In the data rows, the value 500 means zero.
Here are some points, one per row:
(443 601 460 450 333 792 436 596)
(315 496 589 459 508 517 586 512)
(615 275 321 657 445 405 521 536)
(676 437 452 435 653 142 381 587)
(464 432 435 591 528 530 526 488)
(404 626 509 429 540 665 513 400)
(367 683 548 489 486 697 576 381)
(521 508 470 348 564 526 383 435)
(692 536 607 375 526 437 377 453)
(723 427 625 509 425 527 472 441)
(417 730 622 444 634 672 407 457)
(335 640 452 543 387 839 501 596)
(583 502 405 547 375 363 520 514)
(419 645 418 474 325 808 447 587)
(710 060 100 706 624 087 495 666)
(559 226 216 627 422 344 496 739)
(253 521 670 402 543 494 639 405)
(517 640 633 298 553 574 382 427)
(240 534 721 451 556 591 685 291)
(596 518 565 549 409 264 511 503)
(542 626 748 448 674 278 520 440)
(504 438 401 616 669 485 458 510)
(450 633 476 440 325 929 497 567)
(494 299 457 654 478 409 635 455)
(660 464 601 559 518 125 533 515)
These points spread out most along one direction. How many in every 100 of the points above lie lower along it than each point below? Answers are rounded to whole numbers. More than half of the points above lie lower than the first one.
(596 518 565 549 409 264 511 503) 24
(419 645 418 474 325 808 447 587) 84
(367 683 548 489 486 697 576 381) 88
(404 626 509 429 540 665 513 400) 68
(315 496 589 459 508 517 586 512) 56
(542 626 748 448 674 278 520 440) 44
(450 633 476 440 325 929 497 567) 96
(335 640 452 543 387 839 501 596) 92
(615 275 321 657 445 405 521 536) 16
(676 437 452 435 653 142 381 587) 8
(464 432 435 591 528 530 526 488) 40
(253 521 670 402 543 494 639 405) 60
(417 730 622 444 634 672 407 457) 80
(521 508 470 348 564 526 383 435) 52
(504 438 401 616 669 485 458 510) 32
(710 060 100 706 624 087 495 666) 0
(583 502 405 547 375 363 520 514) 28
(692 536 607 375 526 437 377 453) 48
(660 464 601 559 518 125 533 515) 12
